One turn sends every row of this set to another row. A few are shown first. Where does it send the rows asked after them?
Zur: [ 1.54  1.00 -3.81 -4.35 -0.19 -0.03  0.94  2.30  0.93 -0.07 -0.74  1.08
 -0.11 -2.06 -1.02 -0.84 -3.64 -0.68 -2.83  0.23  1.32 -2.15 -1.95 -1.10
 -2.57  2.29]
pigo: [-0.51  0.30 -1.26  3.68  0.43 -0.07  0.68  1.44 -0.80  0.41 -1.37 -1.48
  3.26 -3.59  1.63  0.81 -0.49  2.77 -1.37  2.32 -3.71 -2.54 -0.66  2.40
 -1.39  1.56]
tep: [-2.91 -0.08  1.62  0.17 -0.27 -0.77  0.11  0.36  2.86  1.02  2.26  1.45
  3.02  0.58  1.34  1.79 -0.89  4.01  2.84 -1.90 -1.63 -0.16  1.95  0.29
  2.33  1.69]
tavit: [ 2.31 -0.63  0.41  1.16 -2.84  4.40  2.73 -1.22 -1.44  0.33 -2.57 -1.68
  2.41 -0.92 -0.73 -0.96 -2.36 -0.95  2.22  3.25 -1.78 -0.64 -0.48  0.95
 -2.34  0.36]
fuvuk: [ 1.44  1.81 -3.86 -3.72  0.21  0.18  1.14  2.09  1.84 -0.20 -0.32 -0.30
 -0.45 -1.97 -0.32 -1.76 -3.65 -1.09 -2.75  1.64  2.07 -1.63 -1.34 -1.35
 -1.84  2.39]
tador: [ 1.13  0.41  0.50 -4.14 -0.06  1.69 -2.52  2.27 -0.16  2.33  2.38  0.27
 -1.04  0.78 -0.58 -1.42 -2.95  1.75 -0.54 -3.27 -2.01  2.59 -0.13 -1.00
  2.71 -0.92]
letur: [-1.22  4.98 -0.53  0.89 -0.07  0.33  0.66  1.80  1.55  2.78 -3.36  4.46
  1.32 -0.60 -2.96  0.84  0.01 -0.86  1.78 -2.96 -1.36  0.20  0.48  0.31
  0.46  0.68]
nati: [-3.07 -1.75  4.07  3.57 -0.02  1.27 -0.74  0.83 -0.90 -1.43  0.77 -0.75
 -0.98  1.61 -2.57  2.62  1.56  1.82  2.59  0.27 -1.97  1.32  0.59  2.33
  0.60 -1.65]
zak: [ 2.17  3.21 -1.24 -4.51  2.45 -1.70 -0.52 -1.45 -0.60 -1.23 -2.52  0.36
  1.01 -2.44 -0.34 -0.93  1.06  2.16  2.44 -1.38  1.33 -1.56 -1.66 -1.71
 -1.22  0.83]
Rege: [ 4.10 -2.46 -0.43  0.16  1.79 -0.87 -1.52 -1.19  1.70  0.33  1.98 -3.77
 -0.96 -0.12  4.17  0.73 -1.46  0.59 -0.44  1.53 -0.84 -0.48 -1.18  0.54
 -0.93 -3.31]
Totu: [-3.16 -2.95  3.38  3.38  0.88  0.60 -0.89  1.11 -1.95 -1.26 -0.73 -1.82
 -1.19 -0.33 -2.52  0.51  1.02  0.71  1.90 -0.72 -2.28  1.62 -0.86  3.74
 -0.62 -1.42]
Fon: [ 1.05  2.98 -3.37 -3.37 -1.19  1.01  0.98  0.98  3.16 -0.31  0.16  0.21
  0.03 -0.91 -0.28  0.29 -2.84  0.46 -2.11  2.81  2.27 -1.86 -0.12 -2.76
 -0.64  3.13]
dedat: [-1.61  1.23 -1.09  1.05  2.43 -1.04  0.36 -1.38  1.39 -1.40  0.90  1.27
 -1.72 -1.78 -0.49  3.60  2.89  2.57 -2.25 -1.86  1.10 -1.15 -3.26  1.62
 -0.03  3.27]
vamu: [ 0.51 -0.55  1.69  0.73  2.33 -0.91 -1.90  0.38 -2.90 -1.63 -2.52 -3.37
 -2.64 -2.60 -3.35 -2.76  0.52 -0.93 -1.36 -0.52 -1.12  0.88 -2.62  0.58
 -2.37 -1.97]
dutuf: [-1.07  0.18  0.54  3.99 -1.70  3.90 -0.47  0.44  1.30  3.29 -1.27 -1.75
  0.13  0.92  2.97  1.82  2.23 -1.05 -0.88  1.01 -1.14  2.67  0.43  3.12
 -0.34 -1.42]
lig: [ 0.30 -2.68  1.80 -0.64 -0.02 -0.08  0.93  0.12 -0.96 -1.13  4.48 -1.04
  2.16 -2.03 -0.30  0.92 -3.93 -0.41 -2.50  1.06  2.44  1.02  1.04 -1.49
  1.06 -1.48]
giti: [-0.14  1.69  1.26  0.46 -1.14  0.52  0.41  0.67 -5.67  0.34  1.20  0.55
  0.78  1.32 -2.19  1.26  3.12 -0.38  0.70 -1.21  3.60 -1.18  1.59 -0.38
  1.66  0.92]
Sako: [-2.12 -2.42  3.70  3.76 -0.49  1.27 -0.22  0.04 -0.64 -1.63  0.59 -0.62
 -1.30  2.74 -2.10  3.72  1.42  0.60  2.53  1.04 -0.86  1.26  0.63  2.47
  0.38 -1.30]
doba: [ 3.60 -2.51  0.53  0.14  0.62 -0.68 -0.86 -1.78 -0.91 -0.62  2.06 -4.84
 -1.08  0.78  4.10 -0.51  0.76  0.79 -1.24  1.36  0.74  0.29 -0.99 -0.31
 -1.30 -1.98]
ralog: [ 2.34 -0.78 -1.56 -0.67  2.14  0.86  0.59  0.93  5.78  0.21 -1.32  0.47
 -1.14 -0.26  1.86  0.76 -2.98 -0.07 -0.07  0.61 -3.46  0.46 -2.46  1.89
 -3.41 -2.32]
kis: [-0.18  2.08  0.02 -3.04  0.29  0.50 -0.73  0.59  0.24  1.78  0.41 -2.21
 -0.62  2.89 -1.45  3.40 -3.64 -0.16 -0.50 -0.99  0.67 -1.70  3.15 -1.04
 -0.21 -4.71]
laf: [ 0.68 -0.03  0.15 -0.98  0.54  3.14  1.83  2.58  4.47  0.24 -2.62  2.78
  1.44 -1.60 -0.01 -0.17 -3.34 -1.36 -0.63 -0.72 -2.54  3.03 -2.19  0.92
 -2.24 -1.31]
Nud: [ 0.88 -2.89 -0.80  0.35  0.71 -1.19 -2.70  4.88  1.07 -1.09  0.15  3.00
 -1.11  1.87  0.01 -2.69  1.86 -2.14  0.85 -1.65  1.15  2.61 -0.12  0.16
 -1.11 -0.45]
buf: [ 0.41  3.13  2.45  0.00 -0.66  1.91  3.12 -3.94  1.06 -0.80  0.05 -0.83
 -2.71 -1.26 -2.07 -0.43  1.07  0.19  1.25  0.70  1.27  1.59 -3.58 -0.39
  0.69  3.23]
tas: [-0.45  2.08 -0.83  2.01 -0.01 -0.99  0.17  4.03  1.97 -0.62 -1.67  1.00
 -4.40  3.50 -4.25 -0.59 -0.61 -0.13  1.36 -0.30 -3.12 -2.00 -1.10  1.05
 -1.83  1.50]
mub: [-1.10  1.61  0.35  2.76  1.13 -4.22 -0.49  3.32  1.75 -0.80 -1.65 -1.25
 -0.71  1.65 -0.07 -0.08  1.12 -2.78  0.96  2.14  2.32 -0.56  2.68 -0.53
 -2.62 -3.30]
gik: [-1.96  2.21 -1.18  0.34 -2.66  0.58  0.93  0.94  4.59  1.50  1.71  0.84
  1.92  1.33  1.78  1.90 -1.94  2.09  1.20  1.45  0.28 -0.04  2.56 -1.13
  2.16  2.86]
kasi: [ 2.73  2.02 -1.38  1.35  0.48  0.23 -0.59  0.48 -1.28 -0.47 -2.69 -3.38
 -3.46 -1.25 -2.50 -2.77 -0.06 -3.16 -2.97  1.72  0.84  0.79 -1.92 -0.95
 -2.73 -1.74]
ferim: [-2.48  5.92 -0.40  1.18  0.96 -0.20  0.59  1.51  2.24  2.55 -2.84  3.12
  0.34 -0.65 -2.75  0.66  0.43 -0.26  1.94 -2.68 -2.28  0.22  0.85  0.66
  0.69  0.16]
vaz: [ 3.83 -1.68  0.82  0.26  0.46 -0.08 -1.03 -0.88 -0.86 -0.44  1.96 -4.84
 -0.20 -0.26  3.85 -2.37  0.65  0.91 -1.26  1.77  1.35  0.83 -0.57 -1.01
 -0.78 -1.55]
nogo: [-1.14  4.93  0.61  0.76 -0.75  0.27  1.68  2.13 -1.13  1.82 -2.27  4.21
  1.00  1.10 -3.23 -0.38  1.92 -1.20  0.99 -3.36  0.19  0.75  1.01 -0.51
  0.02  0.99]
fosin: [ 0.09  0.71 -0.07  0.13  0.04 -1.75 -1.09 -0.48 -4.34 -0.22  2.06 -2.34
 -2.09  2.09 -0.66  2.32  3.10  1.25  1.04  1.23  2.86 -3.33  0.97  0.75
  0.47  0.78]

dutuf -> tas
tep -> laf
Where do these go?
giti -> gik
dedat -> tador
Rege -> Totu
kis -> pigo
Sako -> ferim
doba -> nati

